A hidden rule labels the rows of this table. It goes by one to three of the table's principal directions, not those with the most spread.
[ 0.3 -0.7 -0.9  0.5 -0.1 -0.5 -0.2  1.3  0.6  0.4  0.3 -0.3  0.4 -0.5
 -0.1 -0.1 -0.2  0.5 -0.8  0.2 -0.1  0.4 -0.3  0.1 -0.3 -0.4 -0.4 -0.6
  0.9  0.7 -0.2 -1. ] d
[ 0.8 -2.  -1.8  2.8  0.2 -0.5 -0.7  2.   2.5  0.7  1.1  0.5  1.2 -2.1
  0.   0.1 -0.8  0.2 -1.6 -0.6  0.1 -0.8 -0.1  0.9 -0.5  0.6  0.2 -1.8
 -0.9  0.8 -0.5 -1.4] d
[ 0.   1.1  0.1 -1.2 -0.1  1.2  1.2  0.2  0.5 -0.1 -0.7 -0.6  0.1  0.2
  0.3  0.3  0.3 -0.2  0.6  0.2  0.9  0.8 -0.3 -0.9  0.4 -0.7  0.3  0.8
  1.  -0.3  0.3  0.7] l
[-1.  -0.5 -0.1  0.3  0.  -1.2 -0.8  0.7  0.7  0.5 -0.1 -0.5  0.2 -0.2
 -0.4  0.2  1.2  0.4 -1.7 -0.3 -1.  -0.2 -0.5  0.5  0.1  0.   0.1 -0.5
  0.5  1.2 -0.2 -0.4] d
[-0.1 -0.6 -0.2 -0.2  0.   0.5  0.6  0.5  1.1  0.5  0.  -0.6  0.4  0.
  0.4  0.5  0.3  0.4 -0.2 -0.3  0.7  0.6 -0.6 -0.4 -0.1  0.1  0.2  0.1
  0.7  0.4 -0.1  0.3] d
[ 0.8  0.2 -0.2  1.2 -0.1 -1.1 -0.6 -1.2 -1.8 -0.4  0.1  1.5 -0.6 -0.4
 -0.3 -0.7 -1.6 -0.5  0.5 -0.6 -0.8 -1.5  0.8  0.4  0.1 -0.4 -1.1 -1.1
 -2.4 -0.5  0.  -0.8] w
[ 0.  -2.3 -0.3  1.8 -0.6  1.4  0.5  0.9  3.6  1.4  0.7 -0.6  1.5 -1.
  1.   1.   0.  -1.1 -0.6  0.1  1.   0.  -0.7  0.3 -0.7  2.3  1.6 -0.5
 -0.8  0.5  0.5  1.7] l
[-0.7  0.2 -0.1 -0.1  1.1 -2.7 -1.7  0.3 -1.8 -0.7  0.6  0.6 -0.5  0.2
 -1.2 -0.7  0.9  1.6 -1.4 -0.8 -1.5 -0.4  0.2  0.6 -0.3 -1.3 -1.5 -0.6
  0.7  1.1 -1.  -2.5] l
[ 0.7  0.5 -0.1 -0.9 -0.2  1.7  0.7  1.2  0.7 -0.1  0.4 -1.1  0.4  0.1
  0.2 -0.1 -0.1 -0.4  1.1  2.2  0.9  1.7  0.1 -0.3 -0.3  0.3  0.9  1.1
  2.3 -0.6  0.3  0.4] l
[-1.  -1.9  0.4  1.5  0.8 -2.3 -2.   0.7  0.7  0.5  0.8 -0.2  0.  -0.2
 -0.4  0.2  1.5  1.4 -2.4 -1.4 -1.8 -1.  -0.7  1.2  0.1  0.3  0.1 -1.7
 -0.4  1.7 -1.1 -1.3] o
[ 0.5 -2.1 -2.   2.   0.7 -0.2 -1.3  2.9  2.3  0.4  1.9  0.1  1.5 -1.7
 -0.4 -0.2 -0.1  0.7 -1.8  0.7  0.4  0.4  0.1  1.2 -1.3  1.4  0.5 -0.5
  1.   0.7 -0.8 -1.5] o
[ 0.   0.6  0.2  0.2 -0.2 -1.6 -0.4 -1.3 -2.  -0.2 -1.   0.7 -1.1  0.2
 -0.3 -0.4 -0.7  0.2 -0.2 -1.2 -1.4 -1.3  0.1  0.1  1.  -1.2 -1.3 -1.1
 -1.7  0.  -0.1 -0.8] l
[ 0.9  0.2 -0.5  0.4 -0.3  1.3  1.4 -0.6  0.3  0.  -0.6  0.5  0.1 -0.5
  0.6  0.2 -1.7 -0.9  1.1 -0.5  1.2 -0.4  0.1 -0.6  0.3  0.  -0.2 -0.1
 -1.6 -0.9  0.5  0.7] l
[-0.6  1.6  2.2 -1.8  1.8 -0.6 -0.3 -1.9 -3.7 -1.8 -0.2  0.  -1.9  1.9
 -0.5 -0.4  0.4  1.5  1.5 -0.6 -1.  -0.1  0.2 -0.1  0.8 -1.  -1.2  0.6
  0.  -0.7 -1.  -0.7] o
[ 0.4 -0.3  0.  -0.3 -0.2  0.   0.   0.5  0.   0.2  0.4 -0.4  0.3  0.2
  0.1 -0.1  0.   0.4  0.3  0.5  0.2  0.7 -0.1 -0.3 -0.5 -0.4 -0.1  0.
  1.2  0.4  0.  -0.4] t
[-0.4 -0.4 -0.2 -0.5 -0.5 -0.6 -0.2  1.  -0.1  0.5 -0.2 -1.2  0.   0.3
 -0.3 -0.3  0.3  0.  -0.6  1.3 -0.8  1.1 -0.6  0.2 -0.3 -0.1 -0.4 -0.1
  1.8  0.9  0.2 -0.4] l
[-0.4 -1.  -0.1 -0.2 -0.5 -0.7 -0.7  0.6  0.   0.8 -0.1 -1.  -0.2  0.5
  0.   0.   0.5  0.5 -0.9  0.6 -0.9  0.6 -0.6  0.3  0.1  0.2  0.1 -0.3
  1.2  0.9 -0.2 -0.1] d
[-0.6 -0.1 -0.1 -0.9 -0.2 -0.5  0.1  1.2  0.5  0.4 -0.2 -1.3  0.2  0.3
 -0.2  0.1  1.   0.6 -0.8  0.5 -0.3  1.1 -0.8 -0.3 -0.2 -0.8 -0.3  0.1
  2.3  1.2  0.  -0.5] d
[-0.1 -1.6 -0.6  1.4  0.4  0.3 -0.4  1.1  2.2  0.5  0.9  0.1  1.  -0.9
  0.3  0.5  0.4  0.2 -1.1 -0.5  0.6 -0.3 -0.3  0.6 -0.5  1.3  0.9 -0.4
 -0.4  0.5 -0.4  0.1] o
[ 0.9  2.2  1.2 -2.6  0.2  2.6  1.2 -0.3 -0.5 -1.   0.1 -0.8 -0.4  1.3
  0.4  0.1  0.3  0.1  2.8  1.6  1.5  1.8  0.5 -1.3  0.4 -0.6  1.4  2.3
  2.4 -1.7  0.1  1.1] t
[ 1.5 -1.5 -0.1  0.4 -0.4  1.5  0.9  0.1  1.2  0.7  0.7 -0.3  0.6  0.1
  1.2  0.6 -1.1  0.3  1.4 -0.1  1.6  0.6 -0.3 -0.8 -0.4  0.4  0.7 -0.2
  0.1 -0.3 -0.1  0.7] l
[-1.3  0.5  0.8  0.4 -1.  -3.6 -1.2 -1.8 -2.7  0.3 -1.2  0.5 -1.2  0.4
 -0.8 -0.7  0.2 -0.6 -1.3 -0.9 -3.  -1.7 -0.1  0.6  0.4 -1.3 -2.  -1.8
 -1.8  1.3  0.6 -1. ] w
[ 0.8  0.8 -0.4 -0.8 -0.6  0.8  0.4  0.   0.   0.  -0.2  0.1  0.   0.1
  0.2  0.  -0.4 -0.2  0.9  0.6  0.7  0.5  0.4 -0.7  0.2 -0.5  0.6  0.7
  0.7 -0.7  0.3  0.4] t
[-1.8 -2.6 -0.5  3.9  0.5 -3.9 -2.6  0.9  1.2  0.6  1.7  1.2  1.2 -2.
 -1.3 -0.5  1.  -0.6 -3.8 -1.  -2.4 -2.3  0.   2.5 -1.8  1.6 -1.2 -2.7
 -2.3  2.5 -0.2 -2.1] t
[ 0.9  2.7  0.2 -2.8  0.7  0.4  0.  -0.8 -3.8 -1.8 -0.2  0.3 -1.5  1.6
 -0.7 -1.1 -0.6  1.1  2.2  1.3  0.2  1.3  1.1 -0.7  0.5 -1.7 -0.9  1.9
  2.  -1.7 -0.5 -0.9] l
[ 0.8  0.1 -0.8 -0.2 -0.4  1.7  0.9  1.2  2.3  0.4  0.2 -0.4  1.  -0.6
  0.6  0.6  0.1  0.   0.3  0.2  1.7  0.8 -0.1 -0.8  0.  -0.2  1.4  0.7
  1.2 -0.3  0.2  0.6] l
[-0.1 -0.7 -1.   0.7 -0.2 -1.3 -0.3  1.1 -0.3  0.3 -0.1 -0.4  0.1 -0.5
 -0.5 -0.5 -0.6  0.  -1.2  0.6 -0.9  0.3 -0.4  0.6 -0.4 -0.3 -1.4 -1.
  0.5  1.   0.  -1.4] l
[-1.5  3.   3.5 -2.7  1.1 -0.4 -0.5 -4.1 -4.3 -2.1 -0.6  1.2 -2.2  2.5
 -0.7 -0.3  1.7  0.1  2.1 -0.9 -1.  -1.   1.3 -0.2  1.  -0.3 -0.1  2.
 -1.4 -1.6 -0.2  1.2] t
[ 0.8  1.5 -0.3 -0.8 -0.4 -0.3  1.2 -1.3 -2.4 -0.5 -1.5  0.6 -1.   0.4
  0.1 -0.4 -1.8  0.   1.3 -0.7  0.1 -0.3  0.1 -1.1  0.7 -2.2 -1.8 -0.4
 -0.9 -0.6  0.3 -0.6] t
[-0.5 -2.5 -0.3  2.5 -0.3 -0.9 -0.6  1.5  2.7  1.3  0.6 -0.8  1.  -1.3
  0.2  0.4  0.3 -0.4 -2.1 -0.3 -0.9 -0.7 -1.   1.1 -0.4  1.3  0.4 -2.1
 -0.8  1.6  0.  -0.3] d
[-0.6 -0.5  2.  -0.7 -1.1  1.   0.4 -1.   1.4  0.9  0.  -1.1  0.3  1.
  0.9  0.9  1.6 -0.8  0.7  0.4  0.1  0.3 -0.5 -0.6  0.1  1.   2.   0.6
  0.3  0.2  0.8  2.5] w
[ 0.8  2.3  0.1 -1.   0.8  2.8  1.9 -0.4 -0.2 -1.5 -0.2  0.5  0.  -0.2
  0.1 -0.1 -1.1 -1.1  2.3  0.7  2.   0.5  0.8 -0.7  0.   0.   0.2  1.7
 -0.3 -2.2  0.4  0.8] l
[ 0.5  2.2  2.  -1.6 -0.3  0.9  1.2 -3.6 -2.9 -0.9 -1.6  0.8 -1.8  1.6
  0.6  0.2 -0.9 -0.5  2.8 -1.1  0.  -1.   0.6 -1.2  1.7 -1.   0.   0.6
 -2.4 -1.9  0.4  1.7] t
[ 0.3 -1.1  1.3 -0.5 -0.8  1.3  0.8  0.1  1.8  1.   0.5 -1.4  0.6  0.7
  1.1  0.8  0.8 -0.1  1.   0.7  0.7  1.1 -0.7 -0.8 -0.3  0.5  1.6  0.3
  1.4  0.4  0.4  1.5] t
[-1.  -0.8  1.6 -2.  -1.3 -0.7  0.  -0.8 -0.6  1.4 -1.1 -2.1 -0.9  2.2
  0.8  0.7  1.6  1.  -0.1  0.2 -1.2  1.1 -1.4 -0.8  0.9 -0.6  0.5  0.
  2.   1.3  0.1  1.3] l
[-0.7 -0.5 -2.3  3.  -0.3 -3.9 -2.   0.8 -0.1  0.3 -0.2  1.9  0.3 -2.4
 -1.4 -0.9 -0.5 -0.5 -3.7 -1.6 -2.2 -2.6  0.4  1.7 -0.2 -0.7 -2.  -2.6
 -2.7  1.6  0.  -2.7] l
[-0.2  0.4  0.1  0.2 -0.6 -1.3 -0.3 -0.1 -1.5  0.  -0.7 -0.4 -0.7  0.1
 -0.5 -0.7 -0.6 -0.7 -0.3  0.9 -1.7 -0.2 -0.1  0.5  0.3 -0.6 -1.2 -0.9
 -0.1  0.4  0.4 -0.8] l
[ 0.  -0.5 -0.9  1.3  0.3  0.7  0.8  1.3  2.5  0.3  0.3  0.1  1.3 -1.5
  0.1  0.4 -0.1 -0.5 -0.8 -0.6  1.1 -0.2 -0.3  0.  -0.6  0.4  0.2 -0.4
 -0.4  0.4  0.2 -0.1] d
[-0.5 -1.4  2.1 -1.6 -0.8  0.4 -0.6 -1.3  0.2  1.3 -0.3 -1.6 -0.9  2.4
  1.3  1.2  2.   1.6  0.4 -0.6 -0.6  0.6 -1.  -0.7  1.4  0.6  2.3  0.4
  1.1  0.4 -0.6  2.3] o
[ 0.6 -0.4 -1.9  1.8  0.   1.9  0.3  2.3  3.2  0.   1.5  0.5  2.1 -2.3
 -0.3 -0.2 -0.6 -2.  -0.4  2.   1.7  0.5  0.8  0.8 -1.6  2.3  1.3  0.8
  0.2 -0.7  0.7  0.4] l
[-0.5 -1.3 -0.3  3.   0.3 -1.6 -1.7  0.2  1.4  0.2  1.   1.4  0.7 -1.7
 -0.5  0.   0.3 -0.6 -2.  -1.3 -1.1 -2.2  0.5  1.6 -0.4  1.3  0.4 -1.6
 -2.8  0.6 -0.2 -0.7] l
[ 1.   1.8 -0.6 -0.9  0.4  0.1  0.5 -1.  -2.  -0.9 -1.4  1.  -1.3  0.3
  0.1 -0.1 -1.2  1.2  0.9 -1.6  0.4 -0.6  0.4 -0.9  1.7 -2.2 -0.8  0.1
 -1.  -1.2 -0.6 -0.7] d
[-0.3 -1.3 -0.5  0.3 -0.7 -1.2 -0.5  1.5  0.9  1.1  0.3 -1.1  0.6 -0.2
 -0.1 -0.1  0.6  0.3 -1.4  0.8 -0.8  0.8 -0.8  0.2 -0.6 -0.3 -0.3 -0.8
  1.8  1.7  0.  -0.8] l
[ 0.   1.   0.1  0.9  1.  -0.8 -0.4 -1.2 -0.9 -1.  -0.2  1.8 -0.5 -0.7
 -0.4 -0.1 -0.3  0.3 -0.2 -2.2 -0.2 -2.   0.8  0.2  0.6 -0.7 -0.6 -0.6
 -2.8 -0.6 -0.5 -0.8] d
[ 1.  -2.3 -1.6  2.2 -0.5  1.3  0.6  1.1  2.7  1.   0.9  0.4  1.5 -1.5
  0.8  0.4 -1.4 -0.9 -0.2  0.2  1.5 -0.1 -0.1  0.3 -1.   2.   0.6 -0.6
 -1.2 -0.1  0.3  0.8] d
[ 0.2  1.6 -0.6 -1.3  0.3 -0.6  0.3  0.1 -2.5 -0.8 -1.2 -0.2 -1.2  0.5
 -0.6 -0.8 -1.   0.6  0.3  0.5 -0.6  0.6  0.  -0.2  0.7 -1.7 -1.7  0.1
  0.9 -0.4 -0.2 -1.3] d
[-0.7  0.1  0.3 -0.7 -1.  -2.3 -0.3 -0.4 -2.3  0.4 -0.4 -0.6 -0.4  0.8
 -0.7 -0.9 -0.1 -0.5 -0.4  1.2 -1.8  0.5 -0.3  0.1 -0.8 -1.1 -2.1 -0.7
  1.2  1.4  0.7 -1. ] w
[ 0.1 -0.5 -1.7  1.4 -0.5 -1.6 -0.4  1.4  0.2  0.4  0.1  0.2  0.6 -1.4
 -0.7 -0.7 -0.9 -0.8 -1.5  0.6 -0.8 -0.3 -0.1  0.7 -0.9 -0.5 -1.6 -1.4
  0.   1.1  0.4 -1.8] t
[-0.5 -0.5  0.4  1.   1.1 -0.8 -0.8 -0.1 -0.5 -0.8  1.4  0.8  0.3 -0.3
 -0.7 -0.5  0.2 -0.1 -0.2  0.  -0.3 -0.5  0.5  1.  -1.3  0.9 -0.8 -0.2
 -0.7  0.3 -0.3 -0.9] t
[ 0.3 -0.8 -0.8  0.7  0.3  1.2 -0.6  1.8  2.4  0.   1.8  0.   1.4 -1.
 -0.2  0.   0.6 -0.3 -0.4  1.5  1.1  0.8  0.5  0.6 -1.2  1.7  1.6  0.9
  1.4 -0.2 -0.1  0.1] l
[ 0.5  0.3  0.8 -0.7  0.  -0.7 -0.5 -1.6 -2.7 -0.4 -0.3  0.4 -1.3  1.3
  0.  -0.4 -0.7  0.8  1.1 -0.3 -0.8 -0.3  0.3 -0.2  0.6 -0.7 -0.7 -0.2
 -0.5 -0.5 -0.4 -0.3] d
[ 0.7  1.   0.6 -4.6 -1.1  1.2  1.5  0.4 -2.3  0.3 -1.2 -3.  -1.1  3.
  0.6 -0.2  0.   1.5  2.3  2.7  0.4  3.9 -1.2 -2.1  0.5 -2.3 -0.6  1.8
  5.7  0.1  0.2  0.4] l
[ 0.6  0.5  0.2 -0.7 -0.2  1.4  1.  -0.5  0.4  0.1 -0.6 -0.1 -0.2  0.3
  0.7  0.6 -0.3  0.1  1.1 -0.5  1.   0.2 -0.1 -0.9  0.8 -0.3  0.8  0.5
 -0.2 -0.8  0.1  1.1] d
[-0.1  1.6  0.7 -1.6  0.8 -0.6 -0.2 -2.  -3.7 -1.3 -0.9  0.8 -1.8  1.5
 -0.4 -0.6 -0.5  1.   1.2 -0.6 -0.6 -0.3  0.6 -0.2  1.  -1.  -1.3  0.7
 -0.6 -1.1 -0.6 -0.4] o
[-1.1 -0.9  1.6 -1.5 -0.4  0.   0.   0.4  1.1  1.   0.2 -2.1  0.3  1.4
  0.5  0.7  2.4  0.8 -0.3  0.6 -0.3  1.5 -1.2 -0.5 -0.2  0.1  1.1  0.6
  2.9  1.5  0.   0.9] t
[ 0.3 -1.3 -1.4  2.9  0.2 -1.1 -0.7  0.7  1.7  0.3  1.1  1.6  1.2 -2.1
 -0.2 -0.1 -0.6 -0.4 -1.5 -1.4  0.2 -1.7  0.4  0.8 -1.   0.6 -0.3 -1.5
 -2.3  0.7 -0.1 -1.1] l
[-0.7  0.8  2.9 -3.4 -0.1  1.8  1.1 -1.8 -1.  -0.1 -0.7 -1.8 -1.   2.9
  1.   0.8  1.7  0.7  2.4  0.6  0.6  1.7 -0.6 -1.4  0.7  0.1  1.4  2.1
  2.1 -0.6  0.1  2.6] t
[ 0.2 -1.  -1.3  0.7 -0.3 -0.1  0.   1.4  1.2  0.6  0.3 -0.3  0.8 -0.8
  0.  -0.1 -0.4 -0.1 -0.9  0.4  0.3  0.5 -0.3  0.2 -0.7  0.2 -0.2 -0.4
  0.7  0.6  0.1 -0.6] l
[-0.1 -1.3 -1.7  3.6 -0.3 -0.2 -1.1  2.2  4.1  0.6  1.7  1.   2.2 -3.1
 -0.5 -0.1  0.2 -2.  -2.4  0.6  0.  -1.3  0.7  1.7 -1.3  2.2  1.4 -1.1
 -1.5  0.6  0.6 -0.4] t
[ 1.   2.7  1.  -1.6  1.2  0.7  0.6 -3.2 -4.3 -2.1 -1.3  1.7 -2.4  1.5
  0.  -0.4 -1.6  1.   2.8 -1.7  0.3 -1.1  1.1 -0.8  1.9 -1.5 -1.   0.9
 -2.4 -2.6 -0.8  0.1] o
[ 1.4  0.3  0.3 -2.1 -1.   1.1  0.6 -0.2 -1.   0.4 -0.5 -1.1 -0.7  1.7
  0.9  0.1 -0.5  1.   1.9  1.1  0.5  1.7 -0.3 -1.4  0.8 -1.2  0.7  0.8
  2.3 -0.7 -0.1  0.7] l
Here are more rows. What is the label of each one?
[-0.1 -0.9  0.3  0.5 -0.5 -1.  -0.6 -0.3  0.   0.5  0.4  0.1  0.1  0.1
  0.1  0.   0.3  0.  -0.4 -0.2 -0.6 -0.3 -0.1  0.2 -0.4  0.1 -0.1 -0.6
 -0.2  0.7  0.  -0.1] >> t
[ 0.7  0.1 -0.6  1.  -0.2 -0.4 -0.4 -0.6 -0.1  0.  -0.4  1.2 -0.3 -0.6
  0.1  0.1 -0.8  0.1 -0.2 -1.4 -0.2 -1.5  0.4  0.   0.9 -0.4  0.2 -0.8
 -2.1 -0.5 -0.2 -0.2] >> d
[ 0.8  1.   0.3 -1.3 -0.3  1.7  1.3 -0.1 -0.1 -0.3 -0.3 -0.6 -0.1  0.6
  0.4  0.1 -0.5 -0.4  1.8  1.1  1.1  1.2  0.1 -1.   0.1 -0.4  0.4  1.
  1.2 -0.9  0.4  0.8] >> t
[ 0.2  2.5  0.9 -1.1  0.6  2.   0.7 -1.1 -0.4 -1.5 -0.2  0.7 -0.4  0.2
 -0.1  0.   0.1 -0.8  1.7  0.3  1.1 -0.2  1.1 -0.4  0.7  0.2  1.1  1.8
 -0.6 -2.1  0.3  1.2] >> l
[-0.5  0.6  1.3 -1.   0.5  1.   0.8 -0.7 -0.3 -0.4 -0.6 -0.7 -0.6  0.9
  0.3  0.4  0.4  0.1  0.8 -0.1  0.2  0.4 -0.4 -0.3  0.6  0.2  0.3  0.6
  0.1 -0.5 -0.1  0.9] >> d
[ 1.1 -0.4  0.   1.2  0.7  2.9  1.3 -0.1  1.9 -0.4  0.7  0.6  0.7 -0.9
  0.9  0.6 -1.3 -1.   1.6 -0.2  2.1 -0.4  0.4 -0.1 -0.2  1.8  1.3  0.4
 -1.9 -1.7  0.1  1.5] >> d
[-1.8  0.6  2.6 -1.5 -0.1 -1.4 -0.4 -2.1 -2.  -0.1 -0.6 -0.5 -1.1  1.9
 -0.2  0.1  1.8  0.   0.2 -0.3 -1.6 -0.3 -0.3  0.   0.3 -0.2 -0.3  0.3
  0.   0.7  0.3  0.9] >> t
[-1.2 -3.  -1.6  3.5  0.  -2.1 -1.7  2.6  3.2  1.4  1.1 -0.2  1.6 -2.3
 -0.6  0.1  0.7 -0.4 -4.  -0.3 -1.4 -1.  -0.8  2.  -1.1  1.7 -0.1 -2.3
 -0.7  2.4 -0.2 -1.4] >> d
[ 1.1  2.4  0.2 -2.9 -0.7  2.5  2.1 -1.2 -1.7 -0.6 -1.5 -0.4 -0.9  1.4
  0.6  0.  -1.1 -0.4  2.9  1.1  1.6  1.5  0.3 -1.8  0.9 -1.2  0.2  2.1
  1.3 -2.   0.7  1.6] >> t
[-1.  -1.1 -0.1  2.1  0.4 -1.4 -1.2  0.5  1.2  0.1  1.1  0.7  0.9 -1.3
 -0.7 -0.2  0.7 -0.7 -1.8 -0.3 -0.9 -1.2  0.2  1.4 -1.   1.3 -0.1 -1.
 -1.3  1.   0.1 -0.7] >> t
[-0.9 -3.  -0.4  2.1 -1.  -0.5 -0.9  2.   3.8  1.9  1.4 -1.   2.  -1.2
  0.2  0.5  1.4 -1.  -2.3  1.  -0.4  0.2 -0.8  1.1 -1.6  2.4  1.4 -0.9
  0.7  2.   0.6  0.7] >> t
[ 1.9  1.3 -0.5 -0.8  0.7  2.3  0.6 -0.3 -0.9 -1.1  0.1  0.8 -0.6  0.2
  0.4 -0.1 -1.5  0.6  2.3  0.2  1.7  0.4  1.  -0.7  0.8 -0.3  0.8  1.3
 -0.1 -2.4 -0.5  0.3] >> o
[ 0.8  0.8 -0.4 -0.7 -0.4  0.9  0.9 -0.5 -0.3  0.  -0.7  0.3 -0.1  0.1
  0.4  0.1 -0.8 -0.1  1.  -0.3  1.   0.1  0.2 -0.9  0.4 -0.8  0.   0.5
 -0.2 -0.7  0.3  0.5] >> t
[ 1.9  1.4 -0.3 -3.3  0.1  3.   2.5  0.3 -1.1 -0.3 -1.8 -1.8 -1.3  1.8
  1.3  0.6 -1.4  2.1  2.8  0.2  2.1  2.5 -0.9 -2.4  2.  -2.4  0.2  1.4
  2.7 -1.5 -0.7  0.6] >> o
[-1.1 -0.6 -1.1  2.7 -0.4 -2.8 -2.   0.6  0.5  0.4  0.1  1.1  0.4 -1.8
 -1.2 -0.6  0.3 -1.2 -3.  -0.3 -2.3 -2.1  0.4  1.9 -0.2  0.7 -0.5 -1.9
 -2.2  1.1  0.3 -1.3] >> l
[-2.9  2.3  2.2 -1.7  1.2 -2.4 -0.9 -2.2 -3.4 -1.5 -0.6  0.7 -1.2  1.3
 -1.6 -0.6  2.4  0.  -0.7 -0.8 -1.9 -0.9  0.5  0.6 -0.1 -0.7 -1.7  0.9
 -0.4  0.6  0.  -0.6] >> t
[ 0.  -1.4 -0.6  1.9  0.8 -0.8 -1.   1.   0.8  0.   1.1  0.4  0.6 -1.1
 -0.4 -0.2 -0.3  0.3 -1.2 -0.4 -0.4 -0.7  0.   1.2 -0.6  0.9 -0.4 -1.1
 -0.9  0.6 -0.6 -1.2] >> o
[ 0.4  0.3 -0.4 -0.3 -0.3 -0.1  0.3 -0.6 -0.5  0.2 -1.3  0.2 -0.8  0.2
  0.4  0.3 -0.6  0.8  0.  -1.5  0.  -0.6 -0.3 -0.6  1.4 -1.2 -0.2 -0.5
 -0.9 -0.3 -0.3  0. ] >> o
[-0.6  1.5  0.8 -0.6  0.2  0.8  0.4 -1.1  0.2 -0.6 -0.4  0.6 -0.1  0.1
  0.   0.3  0.9 -0.8  0.4 -0.5  0.5 -0.6  0.6 -0.3  0.4  0.3  0.9  1.1
 -0.9 -0.9  0.4  1.3] >> t
[-0.4 -3.3  0.3  0.4 -0.9 -0.4  0.4  0.3  1.9  2.3 -0.5 -1.7  0.3  0.7
  1.4  1.3  0.6  1.2 -1.1 -1.3 -0.1  0.5 -2.1 -0.5  0.2  0.4  0.4 -1.5
  0.4  2.  -0.2  1. ] >> o
[ 1.3  0.  -1.8  0.3  0.2  1.4  0.8  1.8  1.2 -0.1  0.1 -0.1  0.6 -1.
  0.2 -0.1 -1.4  0.2  0.3  0.5  1.5  0.9  0.  -0.3 -0.1 -0.3  0.   0.1
  0.9 -0.5 -0.2 -0.7] >> o
[-0.4 -0.4 -1.1  2.4  0.7 -1.8 -0.8  0.1  0.  -0.4  0.4  1.7  0.5 -1.8
 -0.9 -0.6 -0.7 -0.6 -1.7 -1.3 -0.6 -1.9  0.6  1.2 -0.7  0.2 -1.5 -1.4
 -2.6  0.5 -0.1 -1.6] >> l
[-0.1  0.   0.5  0.4 -0.8  0.   0.1 -0.4  0.5  0.4 -0.4 -0.1  0.  -0.1
  0.2  0.2  0.  -1.   0.   0.1 -0.5 -0.5 -0.1  0.   0.3  0.2  0.6 -0.4
 -0.8  0.   0.6  0.8] >> t
[-0.2 -3.   0.   1.2 -0.5 -1.  -0.6  0.2  1.2  1.7 -0.1 -0.8  0.   0.2
  0.9  0.8  0.3  1.2 -1.4 -1.5 -0.8 -0.4 -1.4  0.2  0.4  0.5  0.3 -1.8
 -0.6  1.5 -0.6  0.2] >> o
[-0.2 -1.1 -1.3  1.2 -0.3 -1.8 -0.8  1.3  0.5  0.5  0.7  0.3  0.9 -1.
 -0.6 -0.5  0.  -0.1 -1.7  0.2 -0.5 -0.1 -0.1  0.6 -1.3 -0.2 -1.1 -1.
  0.5  1.5  0.1 -1.6] >> t
[-0.1  0.4 -1.1  0.3  1.  -1.2 -0.9  0.9 -1.  -0.8  0.6  0.7  0.  -0.6
 -1.  -0.8 -0.2  0.7 -1.   0.  -0.4 -0.1  0.5  0.6 -0.6 -0.6 -1.3 -0.1
  0.5  0.3 -0.6 -2. ] >> d
[-0.5  1.   1.  -0.2  1.3  0.8  0.1 -0.3 -0.3 -1.4  1.1  0.4  0.3  0.
 -0.6 -0.4  0.5 -0.7  0.9  0.9  0.5  0.2  0.9  0.5 -1.   1.   0.1  1.2
  0.1 -0.8  0.1  0.1] >> t
[ 2.1  3.6 -0.1 -2.4  1.   2.7  2.4 -1.9 -3.  -2.2 -1.4  1.2 -1.5  0.8
  0.4 -0.3 -2.6  0.5  3.9 -0.7  2.4  0.3  1.1 -2.   1.4 -2.4 -1.   1.7
 -0.8 -3.2 -0.2  0.1] >> d
[ 0.6 -0.7  0.6  0.1 -0.4  0.5 -0.1 -0.5  0.2  0.5  0.  -0.3 -0.3  0.5
  0.7  0.4 -0.2  0.3  0.6 -0.1 -0.1 -0.1 -0.2 -0.2  0.7  0.3  1.  -0.3
 -0.4 -0.3 -0.2  0.8] >> d
